Look-ups in named tables: a row name and a column name give one cell, copied from the table.

Table tadu
,pil,gal,leg,sinuv,tositi,genudu,zufi
lubopuv,0.4,0.4,0.4,0.4,0.4,0.4,0.4
sufosov,0.3,0.2,0.5,0.6,0.3,0.3,0.3
zer,0.4,0.4,0.5,0.5,0.4,0.4,0.4
dadumif,0.4,0.4,0.4,0.4,0.4,0.4,0.4
rafi,0.4,0.5,0.5,0.3,0.5,0.4,0.5
dil,0.8,0.5,0.3,0.7,0.5,0.7,0.6
fud,0.4,0.4,0.4,0.4,0.4,0.4,0.4
reki,0.4,0.2,0.5,0.6,0.4,0.4,0.4
sud,0.9,0.5,0.2,0.8,0.5,0.9,0.6
mez,0.4,0.7,0.7,0.0,0.6,0.3,0.5
lun,0.3,0.5,0.5,0.4,0.5,0.4,0.4
zomu,0.3,0.3,0.5,0.6,0.4,0.4,0.4
fov,0.3,0.3,0.5,0.5,0.4,0.4,0.4
fedirus,0.8,0.6,0.3,0.7,0.5,0.8,0.6

What is the pil of dil in tadu? 0.8
What is the pil of zomu in tadu? 0.3
What is the gal of dadumif in tadu? 0.4
What is the tositi of fov in tadu? 0.4
What is the gal of fov in tadu? 0.3
What is the gal of zomu in tadu? 0.3
What is the genudu of dil in tadu? 0.7
What is the genudu of zer in tadu? 0.4
What is the zufi of reki in tadu? 0.4
What is the zufi of fud in tadu? 0.4
Row with the largest leg: mez

gedid
         tidukid  zozonik   goke   zabe    lur    zus   goru  samuga
degi       5.801    5.675  5.485  5.645  6.389  6.341  5.867   3.905
sifarod    5.893    4.636  5.978  5.752  5.797  7.757  6.190   3.061
gaf        5.781    5.161  5.554  6.203  7.209  5.265  6.090   0.586
monir      5.856    8.725  6.653  5.374  6.094  5.893  5.935   7.031
zomitep    6.067    6.912  6.110  6.332  5.853  3.394  6.300   7.224
vuvas      5.974    5.797  5.907  6.245  5.340  6.942  6.271   7.957
ver        5.933    4.705  4.881  5.838  6.219  6.788  5.896   8.202
rif        5.979    4.412  5.487  5.625  6.396  5.553  5.839   5.085

samuga of vuvas is 7.957
lur of sifarod is 5.797
zozonik of vuvas is 5.797
zus of zomitep is 3.394
goru of degi is 5.867
zabe of sifarod is 5.752
goke of sifarod is 5.978
lur of degi is 6.389
Row with the largest zabe: zomitep

toret
|  | dit | guk | fiz | seb | buvo | veg | tun |
|---|---|---|---|---|---|---|---|
| bugete | 0.360 | 0.277 | 0.096 | 0.704 | 0.745 | 0.394 | 0.230 |
| zako | 0.481 | 0.627 | 0.470 | 0.297 | 0.193 | 0.564 | 0.558 |
| zes | 0.425 | 0.753 | 0.136 | 0.441 | 0.184 | 0.725 | 0.496 |
| sem | 0.447 | 0.564 | 0.391 | 0.397 | 0.316 | 0.537 | 0.485 |
| bagok | 0.462 | 0.728 | 0.293 | 0.354 | 0.158 | 0.686 | 0.545 |
| tev | 0.450 | 0.589 | 0.393 | 0.373 | 0.282 | 0.554 | 0.505 |

tev, fiz -> 0.393
sem, veg -> 0.537
bugete, veg -> 0.394
zes, dit -> 0.425
tev, guk -> 0.589
bagok, seb -> 0.354
bugete, fiz -> 0.096
zako, buvo -> 0.193
sem, tun -> 0.485
bugete, seb -> 0.704
zes, tun -> 0.496
tev, dit -> 0.450
sem, dit -> 0.447
bagok, fiz -> 0.293
bugete, dit -> 0.360
zes, veg -> 0.725
bugete, buvo -> 0.745
zes, fiz -> 0.136
tev, veg -> 0.554
tev, buvo -> 0.282

Table burem
,fesef,vedeb,salike,vatu,zisedon,mapo,gim
bon,107,86,117,148,101,98,98
gesir,57,142,93,46,52,115,124
vumoze,104,98,96,148,148,118,73
bil,111,96,111,96,173,161,201
zubu,98,175,95,61,60,95,49
roz,119,152,150,54,53,100,120
mumas,107,121,104,133,197,91,135
laruk,129,105,109,106,52,97,111
rirumo,107,121,134,99,65,50,83
led,127,30,112,98,161,108,134
tevab,107,125,112,113,93,117,107
gug,101,107,125,62,83,56,147

What is the vatu of zubu in burem?
61
What is the fesef of zubu in burem?
98
What is the vatu of rirumo in burem?
99
What is the zisedon of tevab in burem?
93
What is the salike of vumoze in burem?
96
What is the fesef of laruk in burem?
129
What is the mapo of gesir in burem?
115
What is the mapo of rirumo in burem?
50
What is the vedeb of mumas in burem?
121
What is the gim of led in burem?
134
What is the fesef of vumoze in burem?
104
What is the zisedon of bil in burem?
173
What is the vedeb of bil in burem?
96
What is the fesef of bon in burem?
107
What is the fesef of rirumo in burem?
107
What is the vedeb of zubu in burem?
175

peb:
|  | fugares | bagid | sisotu |
|---|---|---|---|
| tero | 5.40 | 6.23 | 6.84 |
| gimi | 3.10 | 6.41 | 3.20 |
| fif | 1.99 | 3.10 | 3.68 |
| kozeno | 3.69 | 3.85 | 2.48 |
| tepud | 6.44 | 4.37 | 2.91 |
| lak | 6.83 | 4.15 | 3.55 |
| badevud | 4.83 | 5.20 | 2.10 |
| dulu | 6.32 | 3.73 | 3.18 |
| kapetu | 4.15 | 3.14 | 7.51 |
| nav | 6.20 | 4.49 | 6.61 |
| lusod | 3.07 | 6.28 | 3.12 |
| kidaku | 3.95 | 4.26 | 2.39 |
| pog | 3.41 | 4.00 | 2.61 |
| mez | 7.23 | 5.48 | 5.59 |

kidaku, sisotu: 2.39
lak, sisotu: 3.55
lusod, bagid: 6.28
nav, sisotu: 6.61
kapetu, sisotu: 7.51
pog, bagid: 4.00
badevud, fugares: 4.83
mez, fugares: 7.23
mez, bagid: 5.48
nav, bagid: 4.49
gimi, sisotu: 3.20
lusod, sisotu: 3.12
nav, fugares: 6.20
kidaku, bagid: 4.26
tero, bagid: 6.23
kapetu, bagid: 3.14
lak, bagid: 4.15
fif, bagid: 3.10
tero, sisotu: 6.84

pidodu =
         sasa  riragak   gisi    nok  savom  kogige  mepabop    lon
kesuf   -9237     5806  -6054   -662   3932   -7868    -6764  -3321
vufi     3038     -634  -6917  -9665  -9580    5194     1320   -294
lapevo   5654    -4661  -3310  -6857  -6834    1899     -201    102
zove    -6380     1538  -1835  -1176  -3621    5343     8438   8764

sasa of vufi is 3038
riragak of zove is 1538
mepabop of lapevo is -201
riragak of kesuf is 5806
gisi of kesuf is -6054
nok of lapevo is -6857
nok of kesuf is -662
nok of vufi is -9665
savom of lapevo is -6834
lon of kesuf is -3321
sasa of kesuf is -9237
lon of lapevo is 102
riragak of vufi is -634
sasa of zove is -6380

Table kulinaf
,tomid,kapez
vit,155,90
sop,116,59
lefizu,149,87
foz,151,163
vif,151,107
dem,159,177
gep,147,64
kibam,143,126
nefol,144,111
lunu,140,227
keba,146,103

kapez of lefizu = 87
kapez of dem = 177
tomid of sop = 116
kapez of kibam = 126
kapez of foz = 163
kapez of vif = 107
tomid of vit = 155
kapez of keba = 103
kapez of lunu = 227
tomid of kibam = 143
tomid of nefol = 144
tomid of gep = 147
tomid of keba = 146
tomid of lunu = 140
tomid of vif = 151
kapez of nefol = 111
kapez of gep = 64
tomid of lefizu = 149
tomid of dem = 159

fubel
columns: mon, rivotes
nonubos: [51, 41]
puderu: [62, 60]
rim: [5, 73]
pinoval: [28, 88]
tate: [43, 38]
konemag: [36, 37]
guf: [58, 66]

rivotes of konemag: 37
rivotes of tate: 38
mon of pinoval: 28
mon of nonubos: 51
rivotes of puderu: 60
rivotes of rim: 73
mon of guf: 58
Row with the largest mon: puderu

Table migodo
         merasa  dep  zovosu  piz  delotur
zop         -57  -41     -37  -37      -14
resiro      -44   -8     -38  -48      -37
lozoz       -43  -52     -10  -25      -21
fum         -36  -34       6  -40       84
safifor     -34  -36       4  -40      -20
vivaf       -52  -23     -35  -47      -21

dep of zop = -41
delotur of resiro = -37
dep of lozoz = -52
piz of zop = -37
piz of safifor = -40
zovosu of zop = -37
delotur of fum = 84
delotur of vivaf = -21
merasa of lozoz = -43
merasa of resiro = -44
merasa of zop = -57
dep of resiro = -8
delotur of lozoz = -21
zovosu of fum = 6
merasa of vivaf = -52
piz of vivaf = -47
piz of resiro = -48
zovosu of vivaf = -35
Which row has the largest dep? resiro

